128 stands for zero in the data rows.
Here are some points:
[151 109 113 118 156  95 100 176 150 165  94 140 126 122 146 145 124  88 137 138 111 112 117 147]
[121 174 120 128 117 159 161 134 148 128 132 130 125 115 113 131 129 152 116 158 149 108 164 111]
[142 128 139 144 128 127 142 130 133 133 130 127 130 132 143 125 119 138 122 137 117 139 130 128]
[131 120 129 138 128 123 130 115 118 113 147 112 145 141 126 123 131 139 129 122 121 145 121 117]
[110 132 142 138 113 142 135  83 119 124 133 128 121 141 137 119 118 152 138 102 124 126 121 134]
[153  93 120 125 131 112 116 125  83 104 145  94 156 141  90 112 153  94 135 108 147 170 123 119]
[101 130 170 142  95 143 163  57 129 120 145 132  90 144 186 102  83 152 124 119  97  96 110 152]
[120  77  90 118 121 120 111 125  71  86 167  88 158 157  82 130 153 117 143  86 157 180 107  92]
[116 113 171 140 122 117 145  85 133 130 108 135  98 125 192 100 121  87 119 114 119  92 115 166]
[151 150 137 121 132 123 136 161 152 135 107 126 139 108 124 135 137 117 117 155 140 124 151 129]
[142 136 126 127 133 143 145 136 116 118 112 114 129 118 103 132 153 110 121 140 154 140 141 146]
[130 161 183 142 117 127 148 105 188 174 107 169  81 122 231 121  62 158 123 157  66  64 117 163]
[135 139 128 141 148 123 129 162 164 155 111 145 113 113 174 136 101 121 122 154 113 101 143 144]
[100 156 160 147 101 157 150  67 136 115 145 145 106 129 143 124 120 166 119 121 120 108 141 121]
[ 79 154 174 137  83 162 156  32 115 105 173 134 111 156 148 104  89 211 132 110 106 117 115 107]
[ 88 103 130 129  87 143 126  65  85  89 193 122 130 174 121 106 116 178 148  78 124 160  98  94]
[122 107 134 134 120 129 139  99 114 120 129 120 119 141 154 107 118 101 122 102 115 114 112 139]
[118 153 153 132 131 136 141 104 156 142 111 143 111 106 157 128 127 110 112 133 123  97 143 149]
[ 95 120 131 129 111 140 129 104 121 118 152 129 122 144 132 130 110 157 139 100 111 132 120 116]
[158 159 149 135 133 155 171 135 134 135  95 126 120 109 145 110 144 104 108 148 163 100 153 164]
[160 167 158 131 140 139 156 165 185 155  97 153 115  94 162 127 119 113 107 189 122  88 159 152]
[135 104 117 121 139 103 102 141 108 122 127 109 145 136 111 131 147  96 138 129 125 144 120 125]
[150 184 148 131 156 109 133 190 213 190  72 175 102  75 185 156 104 108 105 212 102  55 149 170]
[107 194 208 150  81 177 211  46 137 121 138 148  77 118 206  85  79 166 101 147 114  68 141 145]
[ 94 130 143 127 101 139 123  83 103 102 169 109 134 152 103 129 127 178 145  99 127 160 125  89]
[149 122 117 124 148 107 104 163 139 148 118 128 137 129 130 149 126 115 133 142 110 129 129 136]
[126 140  97 116 140 111 109 192 156 155 118 160 131 114 131 161 113 122 133 138 123 128 126 119]
[161 156 130 130 151 116 135 199 171 162  94 143 124  86 136 132 142  81 111 183 139  97 154 154]
[108 148 132 127 126 132 124 114 135 131 148 139 128 117 120 137 125 150 117 123 131 124 148 122]
[151 110 118 118 139 101  95 157 124 135 119 127 145 138 117 133 143 114 146 133 116 143 123 124]
[135  96 117 130 137 122 109 122 105 124 119 111 128 137 128 120 138 106 120 104 137 149 118 145]
[158 146  98 125 155 134 123 178 126 129 108 113 152 111  78 154 176 108 120 141 163 143 175 122]
[130 104 118 129 135 116 126 151 138 149 122 128 113 130 153 132 131  84 134 118 132 114 115 152]
[144 157 143 140 131 143 158 122 114 122 110 118 122 119 129 117 137 104 113 127 150 114 138 147]
[ 80 107 142 132  88 129 114  35  85  84 189 103 129 170 116 107 102 170 143  83  97 154  86  84]
[117 132 129 132 110 144 145 110  96 104 155 110 134 128 112 116 129 154 134 121 148 142 119  98]
[140 146 136 128 124 152 147 123 117 120 104 118 127 121 111 100 152 117 121 136 160 129 146 145]
[ 80 100 108 119 105 133 104  73  79  85 171 112 137 166  88 133 136 187 152  79 126 186 100  98]
[ 77 131 142 119  89 147 142  53 104 107 176 132 123 167 125 118  88 209 136  89 100 138 137 101]
[113 128 145 128 113 146 146  69  71  79 158  96 143 151  81 100 147 154 129 115 147 154 119  97]
[117 179 153 129 133 124 131 142 175 165 111 154 137 107 160 136 100 149 119 180  98  89 140 130]
[145 151 149 128 138 126 135 133 150 137 119 125 113 123 154 119 118 124 117 151 117 116 140 137]
[148 177 173 135 125 137 171 119 159 138 115 148 114 110 161 119 108 124 112 168 115  92 146 149]
[107  78 106 119 119 129 106  83  72  98 151  97 140 165 104 113 139 139 147  60 131 168  92 118]
[187 168 156 143 160 118 148 187 198 179  68 162 103  81 196 124 108  65 100 195 120  51 152 191]
[ 83 141 164 140  96 161 151  46 108  90 152 132 111 136 120 112 120 185 117 107 122 123 129 114]
[150 158 124 140 157 137 136 174 148 141 122 142 125 101 132 135 124 110 112 158 147 113 149 131]
[127 133  96 117 145 116 118 174 153 151 122 141 131 116 131 167 114 138 133 152 119 127 126 118]
[160 128 123 121 143 123 122 176 135 128 126 128 162 114  89 149 168 108 129 164 151 146 149 116]
[113 147 159 152 121 138 127  91 151 148 121 165  94 117 168 128  92 155 119 133  99  87 127 141]
[136  98 126 115 136 100 111 130 131 140 120 127 129 129 131 117 133  87 133 125 120 127 101 147]
Here are 10 more points, each followed by its number:
[102 157 146 135 121 139 149 126 169 158 126 166  93 119 200 140  79 157 128 160 102  83 118 136] 0
[130 166 176 133 117 149 184  88 163 149  99 154  90  94 187 106 113 116 106 137 119  64 149 165] 1
[ 91 113 145 130 110 131 126  70 125 128 138 145 106 140 149 133 104 160 136  96 108 119 111 136] 2
[ 98 132 126 127 128 140 118 115 126 133 154 135 126 145 125 132 112 179 141 112 109 138 130 112] 3
[120  98 104 113 122 120 111 127 108 107 149 109 150 160  95 134 144 126 143 101 137 158 125 108] 4
[133 108 136 129 141 119 120 123 125 143 101 140 117 125 148 115 132  86 118 111 130 111 116 171] 5
[132 130  93 118 142 136 126 186 122 114 130 117 151 119  86 145 157 111 130 137 170 155 141 100] 6
[150 114  98 112 147 132  94 150 124 119 113 118 146 115 103 146 165  92 122 123 151 145 154 129] 7
[126 133 147 134 122 120 131 112 139 152 126 140 112 136 180 117  97 141 130 136  92 105 115 147] 8
[120 119 127 126 105 140 125 105  94  96 158  96 137 141  82 115 146 148 135 108 157 156 119  99] 9
Which two of these numbered points are nearest to each point below, ignoring the 2 directions in which the first points spread most? Their numbers follow each, nearest first.
[112 135 135 137 119 153 129  83 114 109 136 129 117 131 126 124 132 152 136 113 137 136 134 130] > 7 9
[162 156 152 134 147 105 121 167 181 174  87 154 108 108 190 124 104  93 113 161 101  74 134 176] > 8 2
[145 150 144 137 130 132 134 147 141 126 107 130 126 115 127 119 134 108 128 160 151 115 137 134] > 9 6
[114 129 142 130 120 124 123  92 151 146 123 156 101 134 157 150 108 148 119 111  75  99 114 141] > 2 8
[104  79  64  99 122 115  77 147  72  95 178  94 179 161  25 150 160 166 158  81 144 212 130  60] > 3 0
[119 155 156 125 122 150 147 102 153 133 114 152 100 113 153 122 119 139 113 143 118  80 147 145] > 7 4
[ 95 148 125 128 109 138 121  95 131 127 154 147 121 144 126 128 101 189 139 121 111 131 133 105] > 3 0
[141 114  77 112 167 110  71 216 135 149 102 126 154 107  74 175 166 108 134 144 154 160 143 129] > 3 0
[104 143 128 131 113 136 134 105 132 137 143 151 108 138 160 139  89 164 132 141  95 113 101 114] > 0 3
[139  93 120 134 153 115 107 141 138 143  96 136 123 128 158 117 137  79 128 117 125 113 114 169] > 5 2
[ 89 151 158 152 101 144 144  82 142 131 143 155  80 141 188 127  76 182 128 131  94 101 104 128] > 0 8
[119  84 117 130 114 125 126  89  85  98 133 106 135 137 129 118 129 105 131  79 139 145 103 145] > 5 1
[155  88  75 109 162  97  84 191 107 118 125  99 169 126  60 146 172  75 141 125 154 176 133 107] > 4 7
[144 140 126 122 131 126 126 153 128 128 130 114 140 111  89 128 159 117 125 151 152 142 130 121] > 9 6
[144 131 125 134 143 129 126 146 146 141 106 142 120 109 139 138 130 102 116 125 131 104 153 139] > 7 4
[145 101 101 127 126 124 123 151 107 116 140 121 138 135 109 134 139 117 136 110 138 147 114 106] > 4 8
[122  83  82 104 137 101  73 149  93 106 162 112 172 162  54 163 155 162 146 111 127 203 123  76] > 3 0
[110 180 185 140 114 148 160  71 166 127 129 168  86 131 191 109  80 175 123 134  92  84 131 141] > 4 3
[151 137 130 135 132 113 134 138 116 108 134 105 146 119  88 128 161 104 125 138 151 148 132 103] > 9 6
[155 141 120 122 138 131 130 166 133 131 107 119 140 107  91 132 159  88 126 158 153 132 143 131] > 9 6
[130  99 129 124 132 127 124 116 114 124 114 132 126 133 144 114 130 106 145 107 134 131  94 158] > 5 2
[123 109  96 100 142  94  92 144 129 139 119 139 129 124 119 153 130 134 135 120 118 141 119 135] > 2 0
[179 135 163 135 138 125 159 146 144 135  91 113 131 104 159 100 142  59 113 154 148  98 147 174] > 1 5
[153 128  90 113 173  92  88 219 149 157 102 122 156 109  64 176 159 100 125 171 138 154 147 108] > 3 4
[127  96  91 129 136 122 109 143  97 114 143 105 152 141  87 130 152 114 137  85 150 164 112 103] > 4 2
[132 131 138 137 135 123 122 139 144 142 110 135 129 120 136 131 133 120 120 154 122 113 135 144] > 4 7
[197  95 107 127 166 115 121 207 124 126  95  90 166 102 105 125 185  35 121 156 177 141 141 151] > 1 9
[136 175 117 136 137 145 145 160 155 144 124 141 134 107 121 143 140 133 119 160 148 122 151 112] > 6 9
[144 150 153 136 115 151 152 130 119 116 134 114 132 115  95  99 162 114 120 145 164 134 137 118] > 9 6
[117 122 164 133 108 131 134  87 125 131 147 133 102 142 166 111  96 140 132 114  99 123 101 129] > 8 4
[121 166 140 138 135 111 145 139 178 163 109 167 101 114 186 148  84 142 119 157 106  84 128 142] > 0 3
[169 145 134 124 166 110 118 200 176 173  82 140 132  94 136 146 145  60 126 178 134  98 146 166] > 4 7
[119 141 123 129 130 140 145 151 116 114 134 140 144 121 106 142 138 136 118 137 161 139 139 113] > 6 9
[107 116 120 120 142 127 106 111 133 132 119 143 117 132 146 143 102 153 133 113 108 116 106 138] > 2 0
[133 109 108 116 144 129 111 147 113 119 116 119 136 124  97 141 158 113 136 119 156 150 133 126] > 7 4
[114 128 113 121 116 158 126 145 106 103 154 115 155 142  68 136 145 156 137 121 157 172 144  94] > 6 9
[ 99  89 114 127 122 115 100  73  91 119 152 122 119 149 124 131 134 136 144  76 113 137 102 125] > 2 8
[109 140 142 137 137 132 124 119 157 151 107 160  91 130 177 140  91 151 126 143 106 104 128 155] > 2 0
[ 91 116 141 133 111 124 138  86 134 130 129 151 108 145 165 134  90 166 127 108  94 116 106 140] > 2 8
[149 128 111 125 134 125 125 176 122 133 117 115 147 116  86 135 165 100 126 148 159 140 140 121] > 9 6
[189 128 141 130 154 108 140 182 148 146  72 113 134  99 151 110 140  37 113 156 149 102 144 166] > 1 5
[178  97 115 130 144 118 132 140  94 100 129  87 162 139  86 105 167  67 121 116 194 161 134 129] > 1 9
[108  94 144 131 107 129 122  84 107 125 136 125 110 141 171 104 115 117 135  88 112 121  96 151] > 5 8
[105 149 168 135 106 127 151  73 158 157 133 142 102 131 195 127  75 169 126 142  75  98 113 138] > 8 2
[140 140 140 131 121 131 136 127 161 148 129 149 101 125 165 127 106 140 125 138 109  99 133 135] > 4 8
[110 136 153 134 131 133 121 120 192 179  95 186  86 110 210 153  63 162 122 149  67  64 125 170] > 2 0
[ 92 163 144 140 108 136 140  94 147 144 145 153 108 132 174 130  76 175 139 135  89  97 106 121] > 0 3
[140  84  80 116 125 115 113 146  71  80 154  80 180 131  21 122 195 114 148 112 179 196 127  81] > 9 6
[150 122 126 124 138 120 133 150 133 128 126 116 142 130 119 134 134 118 115 129 130 141 132 125] > 4 9
[134 120  79 119 143 126 125 177 104 108 134 104 163 125  77 138 160 110 135 117 178 165 136 101] > 6 9
[ 83 171 154 138  92 137 152  88 158 138 142 165  92 130 181 134  53 203 137 140  82  89 117 118] > 0 3
[138 147 105 129 138 135 141 172 119 113 125 118 141 119 109 132 137 119 124 144 157 143 141 116] > 6 9
[ 90 161 142 132 106 136 145  94 144 131 156 160 108 137 166 135  65 193 123 130 105 106 108 110] > 0 3
[142 120 121 126 119 143 128 104  85  94 142  91 147 132  77 115 178 113 130  93 166 166 150 131] > 1 9
[135 175 193 138 100 152 184  80 162 129 108 142  87 115 182  81 106 123 102 154 107  72 130 158] > 1 9
[119  95 111 136 126 106 110 117 114 134 149 130 121 158 149 126 109 135 141 100 108 131  94 139] > 8 2
[138  96 129 127 136 132 111 135 121 132 106 126 119 129 145 121 129  97 130 104 141 123 106 161] > 5 2
[146 138 134 121 132 118 125 136 137 135 129 124 136 114 137 130 130 117 119 146 119 126 131 136] > 4 9
[117 129 122 129 125 143 141 128 109  96 143 122 142 131 100 137 134 141 127 135 150 145 137  93] > 6 9
[138 121 131 136 139 130 124 134 142 137 113 140 120 123 132 138 123 134 127 147 129 124 137 134] > 4 2
[133  89  89 114 134 129 100 136  90 105 131  99 155 133  71 155 156 125 143 107 157 180 128 113] > 7 4
[115 121 149 132 114 118 120  89 129 128 144 135 113 146 151 117 104 147 131 111 102 123 104 138] > 8 2
[141 137 145 131 138 117 130 155 169 160  95 144 113 113 154 133 121  90 112 171 125  92 137 161] > 4 2
[166 168 182 146 116 145 170 107 169 152 100 143 110 102 178  94 108 101 100 167 119  73 137 163] > 1 9
[125 119 125 124 129 135 128 104 117 122 128 131 129 130 143 125 136 133 129 110 131 131 141 125] > 7 4
[101  79  69 109 124 127  83 130  74  77 180  97 174 170  45 153 159 162 150  74 117 195 131  55] > 3 4
[117 142 116 117 131 122  99 145 131 127 128 108 136 126  83 160 134 152 130 137 126 154 136 102] > 3 6
[129 144 114 114 134 114 109 152 146 123 136 133 147 130 104 158 125 168 140 147 107 149 128  98] > 3 0
